First come named turns, each shown by rows before and after it. For each pair of rows after them, which turns, in which order, take the first row to the second? The first pair is done for you.
bapi (before -> after):
-2.114; 0.468; 0.213; -1.628; 0.533; -1.461; 0.727; -0.295; -1.298; 0.975; 1.223  ->  -2.613; -0.514; 0.722; 0.521; -0.641; 0.454; -0.820; 0.107; -1.747; -1.629; -0.010
1.447; 0.876; 0.121; -0.372; -0.409; 0.464; 1.404; 0.166; 1.278; -1.897; -0.719  ->  1.140; 1.219; -0.042; -1.791; -0.613; -0.795; 2.063; -0.146; 1.019; -0.622; -0.249
-0.962; 0.074; -0.025; 0.741; -3.587; 1.220; 0.246; 0.439; -1.280; -3.227; -1.023  ->  2.257; 0.834; -0.683; 0.784; 0.671; 2.383; 1.293; -0.002; 1.891; -3.256; -0.469
Suz (before -> after):
0.781; -0.326; -0.194; 1.583; -3.062; -1.124; -0.987; 0.271; 1.125; 0.552; -1.054  ->  -2.578; -0.663; 0.486; 0.340; -2.180; -1.300; -1.199; -0.085; -1.275; -0.101; -0.080
-0.193; 0.007; 0.151; -0.009; 0.941; 0.844; 0.281; -0.029; 0.334; -0.518; -0.146  ->  0.763; 0.100; -0.197; -0.067; -0.163; 0.271; 0.435; 0.134; 0.945; 0.146; -0.428
-0.373; 0.033; 0.971; -0.634; -0.680; -1.464; 1.100; 0.134; 1.392; 2.104; -0.793  ->  -2.296; -0.463; 1.513; -0.928; 1.185; -0.679; 0.766; -0.243; 0.146; 1.044; -0.106
mak (before -> after):
0.289; -0.902; 0.424; 0.391; 0.726; 1.459; -1.472; -1.022; -1.083; 1.329; 1.493  ->  -0.247; -0.495; 0.426; -0.241; 0.955; 1.217; -1.036; -1.240; -1.289; 1.309; 1.776
0.302; 1.235; 0.140; -1.570; 0.598; -0.705; 2.715; -0.574; 0.421; 0.146; 1.462  ->  1.595; 1.024; 0.007; -0.463; 0.629; 0.628; 2.458; -0.593; 1.584; -1.135; 0.819
-2.297; -1.016; 1.257; 0.660; 0.342; -0.381; -1.748; -0.192; -1.605; 1.183; 0.685  ->  -3.085; -0.272; 1.024; -0.422; 1.029; -0.016; -0.627; -0.319; -1.791; -0.102; 1.032
-0.352; -1.995; 0.844; 0.663; 1.297; 0.676; -0.906; 0.291; 0.024; -0.561; 0.231  ->  -0.663; -2.000; 1.065; 0.583; 1.172; 0.379; -0.970; 0.164; -0.282; 0.001; 0.381
Now pairs of rows:
Between the rows of a pair lie two turns.
-1.237; -1.064; 0.298; -0.864; 4.412; -0.280; 0.185; -1.157; 0.287; 0.679; 1.321  ->  -1.118; -0.543; -0.258; -1.507; -0.133; -3.049; 0.533; -0.694; -0.179; 3.416; 0.718 => Suz bapi
1.924; -0.571; 0.179; -0.941; 3.253; -2.535; 0.078; 0.161; 1.336; 4.834; 1.366  ->  1.496; 1.203; -0.837; -2.680; 4.995; -0.167; 2.632; -0.367; 1.534; 0.425; 1.587 => mak mak
-0.424; 0.886; -0.852; -1.672; 1.314; 0.177; 2.505; -0.793; 1.032; 0.216; 1.618  ->  -1.893; -0.428; 0.017; 0.805; -1.607; 1.841; 0.573; -0.285; -0.468; -2.557; 0.445 => bapi bapi
-0.105; 0.402; -0.602; 0.300; -0.538; -0.668; -0.542; -0.112; 0.280; 0.441; -0.727  ->  -0.287; 0.254; -0.278; 0.431; -0.556; -0.407; -0.653; -0.059; -0.033; -0.319; -1.018 => mak bapi
-1.094; -0.476; 0.405; 0.575; -2.350; -1.129; -0.853; 0.006; -1.157; 1.587; -0.200  ->  -0.976; -0.408; 0.434; 1.432; -1.116; 1.565; -0.906; 0.024; -0.808; -2.301; -0.596 => mak bapi
1.805; -0.284; 0.512; 0.746; 2.551; 0.479; -0.802; 0.371; 1.600; 0.628; 0.195  ->  -0.640; -0.138; 0.684; -1.007; 2.769; -0.955; -0.433; 0.030; -0.375; 1.613; 1.245 => bapi Suz
0.630; 0.528; -2.716; 0.397; -1.364; 0.041; 1.347; -0.125; -0.740; -0.562; -1.667  ->  -0.557; 0.332; -2.504; -0.343; -1.210; -0.333; 1.576; -0.257; -1.630; -0.302; -1.208 => bapi Suz
0.707; -2.084; 0.573; 2.723; -0.809; 0.125; -2.308; 0.579; -0.458; 1.106; -0.281  ->  1.762; -1.812; 0.339; 2.533; 0.832; 0.649; -1.999; 0.491; 0.712; 1.170; 0.161 => Suz bapi
0.133; 0.545; -0.645; -1.597; -1.083; -0.898; 0.920; 0.301; 0.053; -0.117; -0.053  ->  0.080; 0.142; -0.261; -0.648; 0.147; 0.950; 0.474; 0.307; 0.083; -2.081; 0.010 => Suz mak
0.415; 1.870; -1.630; -0.689; 0.218; 0.301; 1.651; 0.182; 0.660; -0.573; 0.569  ->  0.571; 1.636; -1.655; -0.700; -0.921; -0.750; 1.388; 0.247; 0.523; 0.565; 0.489 => mak bapi
0.595; -1.042; 0.073; 2.815; 1.545; 1.498; -1.362; 0.758; -0.326; -1.502; -0.672  ->  -1.334; -1.581; 0.464; 1.319; 1.028; -1.272; -1.535; 0.560; -1.892; 1.981; 0.331 => mak mak
-0.957; 1.404; -0.941; -2.267; 0.079; -2.137; 1.736; -0.195; -0.828; 1.899; 0.931  ->  -2.298; 0.226; -0.234; 0.074; -2.609; 0.356; -0.069; 0.268; -1.972; -2.094; -0.572 => bapi mak
-1.232; 1.009; 0.852; -2.203; -0.602; -0.372; 1.766; 0.232; -1.622; -1.319; 0.369  ->  2.532; 1.267; 0.145; -0.569; -0.600; 0.741; 1.719; 0.469; 1.290; -1.364; -0.469 => Suz Suz
0.890; 1.126; -0.964; -0.935; -1.743; -1.857; 0.701; 0.208; 0.505; 1.653; -0.078  ->  1.003; 1.955; -1.507; -1.505; -0.973; -0.559; 1.805; 0.153; 0.754; -0.541; -0.113 => mak mak
-1.906; 0.711; -0.024; -1.164; -0.693; 1.013; 0.133; -0.122; -2.123; -2.499; 0.293  ->  2.230; 1.377; -1.089; -0.294; -2.735; 0.789; 0.496; 0.405; 0.828; -1.151; -0.971 => Suz Suz
2.783; 2.264; -2.188; -0.985; -0.948; -0.326; 2.643; -0.261; 2.618; 0.498; 0.032  ->  -2.272; 0.619; -0.616; 0.027; -4.098; 0.598; 0.552; -0.076; -2.063; -2.677; -0.439 => Suz bapi
-2.248; -0.160; 0.199; -0.382; 0.274; -0.013; 0.512; -0.066; -1.520; -0.644; 0.461  ->  -0.588; 0.324; -0.089; -0.124; 2.223; 0.825; 0.800; -0.206; -0.035; -0.726; 0.774 => bapi bapi
0.058; -0.890; 0.989; 1.744; 0.294; -0.431; -1.699; -0.304; 0.771; 0.349; 0.587  ->  -0.895; -1.193; 1.370; 1.355; 0.307; -0.632; -1.719; -0.378; 0.005; 0.326; 0.838 => mak bapi
0.085; -1.213; -0.022; 0.667; 0.354; 1.140; -0.098; -1.196; 0.414; -1.131; -0.386  ->  0.461; -1.199; -0.294; 0.241; -1.365; -0.555; -0.180; -1.015; 0.431; 0.917; -0.590 => Suz mak
-1.771; -1.074; 0.584; 1.590; -2.583; -0.653; -1.376; 0.170; -1.814; -0.928; -0.046  ->  -2.540; -0.117; 0.399; 0.218; -1.691; -0.414; -0.047; -0.052; -2.346; -1.903; 0.463 => mak mak
1.084; 0.742; -1.313; 0.395; 1.283; -0.569; 0.229; 1.153; 0.972; 1.575; -0.441  ->  -0.757; 1.420; -1.457; -1.021; 1.287; -0.669; 1.316; 0.791; -0.108; 0.765; -0.061 => Suz mak
-0.620; -0.552; 0.704; 0.836; -0.285; 0.213; 0.324; 1.073; 0.587; -0.835; 0.216  ->  -0.955; -0.760; 0.704; 0.640; -0.409; -0.417; 0.095; 0.992; 0.215; 0.179; 0.633 => mak mak
-0.064; -0.319; 0.918; -0.220; 1.224; -0.325; 0.912; -0.158; -1.090; 0.454; 0.763  ->  1.541; -0.098; 0.705; 0.300; 0.404; -0.536; 0.993; 0.336; 0.231; 1.079; 0.214 => Suz Suz
-2.238; 0.217; 0.557; 0.466; 0.688; 0.974; 0.523; 0.290; -1.901; -2.944; -0.024  ->  1.619; 0.121; -0.048; 2.402; -1.699; 0.940; -0.048; 1.182; 0.766; -1.563; -1.475 => mak Suz
-0.940; -0.348; 0.681; -0.027; -2.120; -0.347; -0.526; 0.204; -0.509; -0.055; -0.267  ->  0.122; -0.310; 0.701; 0.389; 1.369; 1.324; -0.277; -0.083; 0.812; -1.048; 0.332 => Suz bapi
2.140; -0.439; 0.625; 2.561; -2.513; 0.882; -2.027; -0.362; 0.502; -0.066; -0.103  ->  2.407; 0.137; 0.352; 0.449; -0.265; -1.425; -0.891; -0.930; 0.996; 3.394; 1.393 => bapi mak
